Where one turn sends some rows of the set: a few examples, then the rows asked
Q_525: [ 28  -3  31   7  -1  31   4  -7  -8  -4 -14 -12  11   8  24  23 -22  -8
  -3  13  33  -2  -1]
Q_424: [ 20  34 -22   2  17   1  17 -25  10   6 -40  14  25 -25 -17   8  -2   4
  25  13  -4   9 -12]
Q_28: [  3  31 -23  -5  -8  -7  -4   5 -15 -26 -37 -17  -9  -9 -14   3  29 -32
  12   9  22  26 -24]
Q_306: [  9   1 -13  -6   3  -4 -25 -20   5  14 -32  23  18  13 -11  18 -22  16
   4   5  19 -12 -10]
Q_328: [  3   9 -42   0  -5  23  29  -7   3 -24 -16   5   1   6 -18   0 -26 -11
   8  19  -6  -1 -49]
Q_963: [ -3  18 -29  -3  14  28  35 -27  -8  -3 -39  -2  20  -2 -19   0 -10   5
  25  16 -25   4 -13]
Q_375: [-27  -9  -7   4   0  11  -6  -4 -29 -21 -34   6  13   9 -25  11  15   0
 -13 -10  -4  11  15]
Q_322: [ 11   9  -6  11   8 -19 -14 -11  13  12 -37  13  35 -18 -13  23  -4  10
  13   1  14   7  -7]
Q_678: [-25 -15  -3   0   8  13   2  -1 -13 -16 -15  12   9   5 -10  23   0  12
 -12 -14 -28  15 -11]
Q_612: [ 34   9  12 -20 -12  35   5  -6 -28 -24 -24 -15 -22   7  25   9 -10 -19
   2   7  25   7 -24]
Q_472: [ 45  11   6   2  -9  34  19  -6 -13 -34 -20  -1 -17   2  10  -5 -13  -8
 -17  10  36  -4 -17]
Q_200: [  3  25 -21   9  -9  -3  24  12  -7 -25 -36 -40   1 -12  -5  -2  32 -16
  12  16   8  16 -28]
Q_619: [ -5  14 -41   5   6  25  20 -20 -14 -32 -34  -3  -5  20 -35 -12 -21  -3
   7  17  16   4 -30]
Q_82: [ 24  -2  26   0  -1  36   6   4 -17 -12 -15  -5  20   4  26  19  -7  -7
 -16   7  30  -9   4]
Q_6: [  3  16 -43   2   0  22  31 -11  -4 -17 -36 -19  14   8 -15  -8 -18  -4
  23  25   7  -6 -42]
Q_570: [  2  18 -17   3 -14  -3  17  14  -2 -30 -16 -20 -15 -14  -4   9  25 -27
   4   8  -6  26 -36]
Q_819: [-13  16  -7   0  21  15  27 -15 -16 -12 -38 -14   8  -9 -11   7  22  15
  11   0 -29  23   1]
Q_630: [ 32  -4  18 -14 -10  35  -5  -5 -26 -15 -23  17   7   2  17  14 -12  -6
 -16  -5  20 -10   3]
Q_961: [-26 -13   0   8  17   9   1  -8 -15  -6 -36  -5  25   7 -11  18   4  27
   0 -10 -13  10   1]
Q_513: [  8   7 -11  11  -3 -12 -20 -25   6   8 -36  19  14  -2 -32  23 -20 -12
  18  10  21  14  -4]
Q_185: [ -6   3 -32  -7 -11  25  21  -6 -17 -23 -30 -28 -16  33  -9 -11  -7  -2
   6  23   5 -10 -31]
Q_229: [ 30  18  16  -9   5  35   7   2 -16 -20 -18 -20   3   4  34  14  -6 -13
  -2  12  41   1 -25]
Q_206: [ 11  33 -11  10   2  -5  24  -8   1  -6 -39 -14  10 -29 -12   6  30 -10
  19  12 -13  22   0]
Q_533: [ 37  -8  32   5 -10  21  -2 -15 -12 -11 -21   0 -14   4  13  21 -20  -3
  -8   1  26  10   3]
Q_283: [ 14   6  -7  11  -1 -17 -11  -9  23   3 -16  27  14 -19 -15  30 -12  -4
   3   1   3  15 -20]
Q_2: [ 25  28 -27   1 -23 -10   6   8   3 -15 -31 -19 -10  -2  -6  -5  21 -23
   4  24  29  -5 -28]
Q_983: [ 30  13  14   3   9  41  19  -2 -12 -27 -15 -18   1   8  23   6 -13  -1
 -13  15  41  -4 -20]
Q_853: [-10  -7   9   5   2 -10 -16   0 -10  -7 -30  -6  -3  12  -6  18  24  20
 -17 -10   5   7  10]

Q_283 turns into Q_570
Q_963 turns into Q_424
And these:
Q_961 turns into Q_6
Q_2 turns into Q_853
Q_612 turns into Q_630
Q_983 turns into Q_525
Q_513 turns into Q_28

Where one turn sends some rows of the set: a few examples, then the rows asked
Q_231: [-32  -8 -16 -12  -6   0   5  -7   9  -2   5 -15  17  18  19  30  -9 -14
  23  12  12  -8]
Q_123: [  5   6  -6  -5  22   2  12  21 -31  -9  17  36 -12  14 -25  -9  19   0
  -5 -16 -16  17]
Q_190: [-24   0 -33   0  -9 -20  12  -4  17  17  -5 -12  43   5   4   6   0  -1
   5   4  15   2]
Q_923: [-35 -11  16   7 -14  26  -6   6   7 -11   8  14 -29   7   3   0  11 -12
  25 -10   5  13]
Q_169: [-31  -3 -30  18  17 -25  -1 -15  -4   1 -19   9  16 -12  -6  18  23 -24
 -28 -19  10   8]
Q_905: [-17   1 -20 -33  20   5  11   4 -35  11  19  21   4  20 -25   2  14   3
 -22 -19  -2  10]
Q_838: [ 11  -7  13  29   0  16   6 -17   5 -25  -9   0  -9  -9   0 -25   7   9
   8  -1  25   2]
Q_240: [-34  -7 -29   5  19 -32   0 -13 -21   1 -13   6   9  -7  -5  21  16  -9
 -29  -1  18  12]
Q_628: [-11 -18   6  40  19  -8   9 -25 -13 -11  -8   1 -13  -1 -17 -19  32 -11
  -1  12  21  -7]
Q_820: [-21  -3   2   2 -13  26   8   7  22   6  -6  -5 -32  -5  14  10  10  -8
  26   5  -1   6]
Q_471: [-12  -7 -40  -3   7 -20  11  -6   4  20  -8  -5  25 -10  21  19  16   0
   5  18 -10  -2]
Q_549: [  7  -5   7  37   8  24  14   0   7   1  -3   0 -29 -10  12 -14  16   2
  12  14   0   3]
Q_947: [-13  22 -17 -26  24   4  12  22 -28   4  21  20   5  19  -3  10   0  -2
 -10 -13 -16  16]
Q_83: [-25  -6 -31  -1   0 -30   3   4 -11  -2   6   7  36   5  21  25  -9   3
  11   7  -7   5]
Q_862: [-26  -5 -16  -9 -20  12   7   3  30   6   0 -12  12   9   5  14 -11 -11
  19  -2  29   8]
Q_311: [ -8  -2   9   8 -17  25   8   4  21 -20  -5  -1 -11  -1  18  -5  -6  -7
  18  -4  23  17]
Q_814: [-28 -13 -18  21  24 -30  12 -24 -14   3 -12   1  14  -2  -1  -2  37 -19
 -19   8  20   1]
Q_248: [-10  -3  19  47  15  18   1  -4 -13 -13  10  17 -10   3  11 -28  16   0
   1   1   3   7]
Q_298: [-24   0 -22   9   1 -36  15 -15   0   7 -23  -3  26 -15  -3  -9  26   1
 -18  -1  14   6]
Q_331: [ -2   2  -5 -19  18  16   5  18 -25  -6  17  24 -25  22 -39   9   2   0
   3 -17  -2   8]
Q_477: [ -9 -13  23  35  -1  12  12  -9  -2 -27  -1   3 -25   6   8 -13  11  -7
  22   9  11  -1]
Q_992: [-33  -6 -31   1  11 -26  11 -14  -4   8  -2  -8  36   8  20  17  11 -16
  -4  15  10  -4]
Q_382: [  8   0 -18  -7  33   6   6   5 -33   8  25  25  11  22 -31 -11  21   4
 -11 -12 -10   1]
Q_857: [-13 -14 -33  10  21 -22  12 -17  -4  13 -23   0  -4 -23   2  11  33  -8
 -18  11   9   7]
Q_743: [-12  12 -18 -26  14   6  18  20 -34   7  22  20   9  24  -5   8   0   8
 -13 -16 -11  14]
Q_5: [-28 -17 -15  -6 -15  11 -11  -3   8   0  17  -1  11  22  -5  24 -11   1
  39   4   5 -12]
Q_116: [ -8 -13  -3  21   9 -12   5 -30  -3 -11 -23   0  -2 -17 -21 -20  28   7
 -12  -3  29  -1]
Q_381: [ -2   7 -11 -20  13  18  17  17 -32   3  26  16  -1  32 -19   8 -12  12
  -1 -13  -5   4]
Q_810: [-19 -12 -24 -13  -8  13   4  -4  20  21   2 -15   3   3   8  24   2  -1
  29  13  -3 -11]
Q_12: [  5  -7 -18 -13  23  10  13   3 -41   4  24  26   7  23 -30 -10  15   9
 -14 -15  -2   4]
Q_172: [  7  -4  -8  -9  16   6  16  17 -40  -7  20  33  -9  17 -18 -10  13   6
  -9 -19  -8  20]
Q_133: [  5  14 -13 -17  22  16   9  19 -28   1  25  15   0  29 -20  12 -14  10
   6  -6  -9  -1]
Q_97: [ -1   2  14  55   4  13   4  -4  -3 -19  -4  13  -6  -4   2 -16  11  -1
   9 -12  -4  -4]
Q_666: [-26  -7  12   1 -14  16   7   1  11 -20   1  -4 -18  15  16  15  -5 -13
  33   6  11   0]
Q_166: [-14   7 -22 -30  32   7   3   4 -27  12  19  19   4  18 -31   8  16  -7
 -19 -17  -3   8]
Q_486: [-14 -10  -6  35  32   1  -4 -30 -21   3   1   1  -1   2 -21  -9  17   2
 -25   6  27  -8]
Q_827: [ -5  -2  -5 -19  10  17  15  20 -32  -5  19  25 -22  26 -30   5   2   4
  -4 -20   1  14]
Q_594: [-22  -5 -18   0 -10  19 -12 -12  17  -4   3  -6  14  13  -1  34 -15  -6
  25 -12   3 -19]
Q_122: [-26   1  11  14 -16  22  -4   2  14 -21 -11   9 -21  -1   5  15   1 -14
  20 -24  -2   4]
Q_294: [ -8 -10 -11  46  22   3  -3 -30  -9  -1  -9   4   4  -2 -31  -5  20  -8
 -14 -12  19 -15]
Q_153: [  5 -15 -14  35  26   6  10 -23  -4   9 -12  -5 -21 -16 -14  -6  27   0
  -9  16  18  -8]
Q_394: [-19   3 -34  13   5 -15  -2  -5   0   0  -2   2  45   1  20  28  -5 -10
   1  -9  -7  -2]

Q_810 turns into Q_471
Q_394 turns into Q_169
And these:
Q_311 turns into Q_862
Q_666 turns into Q_231
Q_5 turns into Q_83
Q_12 turns into Q_172
Q_382 turns into Q_123

Where one turn sends some rows of the set: a few examples, then the rows asked
Q_48: [ -9  19  -7 -26  11   2 -16 -31  37 -10   2 -23 -44]
Q_385: [ -9   7  26  14  20   3 -15 -47   7   1 -14 -14 -24]
Q_603: [ -5   4  18  18  11  -3 -15 -53  12  -2 -18 -12 -26]
Q_21: [-10  13  16 -36  -3 -18  18 -29  37  -4  12 -32  -9]
Q_74: [ -9  19  12 -36  -7 -16  11 -29  40  -5  14 -31  -7]
Q_644: [ -1  23 -18 -20   8  16  -9 -73  -6 -23   1 -14 -39]
Q_42: [  7  -6   8 -46   1  -4  -4 -63  12  26  24 -40 -24]
Q_41: [ -8  14  14 -42  -4 -18  14 -30  35  -4   8 -30  -5]
Q_987: [  5  -5  -5 -11   8  23  12 -65 -20 -18   0 -20   4]
Q_95: [  4  -3  -9 -13  10  23   9 -67 -16 -16   0 -14   7]
Q_662: [ -4  21 -19 -24   6  20  -8 -73   2 -23   5 -10 -39]
Q_940: [ -3   1   7 -16 -17  -8  21 -25  -4  -1   4 -13  15]
Q_841: [  3  23 -19 -23   5  20 -10 -75   3 -22   4 -19 -40]
Q_412: [ 11  -8  10 -12  27  -5   0 -58  11  28  13 -16  -2]
Q_896: [ -1  -2   8 -19 -19 -10  22 -28 -10  -8   7 -17  11]
Q_878: [-14  14   0 -27 -36   2 -10 -67  -5 -11  32 -38 -21]
Q_920: [ 17 -13  16 -11  21  -3   3 -65  17  22  11 -16  -6]
Q_751: [-11  24  16   4 -20 -12 -23 -35  -6 -24  22 -33 -10]
Q_410: [  1  21 -16 -24   8  22  -6 -72  -1 -23   8 -13 -42]
Q_719: [ -4   4   3 -16 -19 -12  22 -32 -11  -4   6 -16  15]
Q_68: [-15  13  -5 -29  15   0 -14 -34  36 -15  -2 -22 -42]
Q_979: [-11  32  19  -2 -12 -13 -27 -29  -6 -18  10 -28 -10]
Q_272: [  5  -7 -12  -9   7  20   8 -66 -20 -14  -4 -21   3]
Q_590: [ -4   2   9 -53  -3  -3  -6 -69   7  21  25 -37 -25]
Q_154: [ -6  12 -10 -29  18   1 -17 -38  37 -14   2 -26 -43]
Q_900: [-14  14  -5 -27  16   3 -13 -33  35 -16   5 -24 -46]
Q_993: [  1  -1   9 -51  -9   5 -12 -68  14  21  16 -41 -24]
Q_87: [-14  11   2 -23 -37   8 -19 -62  -5 -12  34 -28 -17]
Q_916: [  4   1   6 -48   0   6  -2 -68  12  22  27 -42 -19]
Q_526: [-18  11  -7 -19 -32   0 -17 -69  -4 -12  37 -30 -12]
Q_36: [  7 -14  11  -6  27   0   5 -60  15  26   6 -21 -11]
Q_995: [  0   8  20  18  15  -2 -14 -39   5  -3 -15 -18 -26]
Q_119: [  1   2   5 -21 -17  -9  17 -28 -10  -9   6 -13  16]
Q_370: [-18   8  -2 -27 -31  11 -16 -67  -6  -5  35 -37 -22]
Q_964: [ -9  15  23  17  15  -6 -15 -45   5  -6 -12 -20 -30]
Q_134: [-15  29  11   6 -16 -12 -20 -32  -8 -21  19 -26 -17]
Q_883: [ -1  -3  -8 -16   4  22  12 -68 -21 -12  -1 -21   9]
Q_208: [ 14  -9  16  -1  22   3   5 -60  11  25   7 -13 -10]
Q_887: [-12  20  16   3 -10 -20 -26 -32  -6 -25  15 -27 -14]
Q_608: [-12  15  12 -36  -2 -15  14 -28  37   2  11 -33  -3]

Q_751 turns into Q_370
Q_608 turns into Q_272
And these:
Q_644 turns into Q_74
Q_993 turns into Q_412
Q_119 turns into Q_662
Q_878 turns into Q_916
Q_21 turns into Q_987
Q_920 turns into Q_385

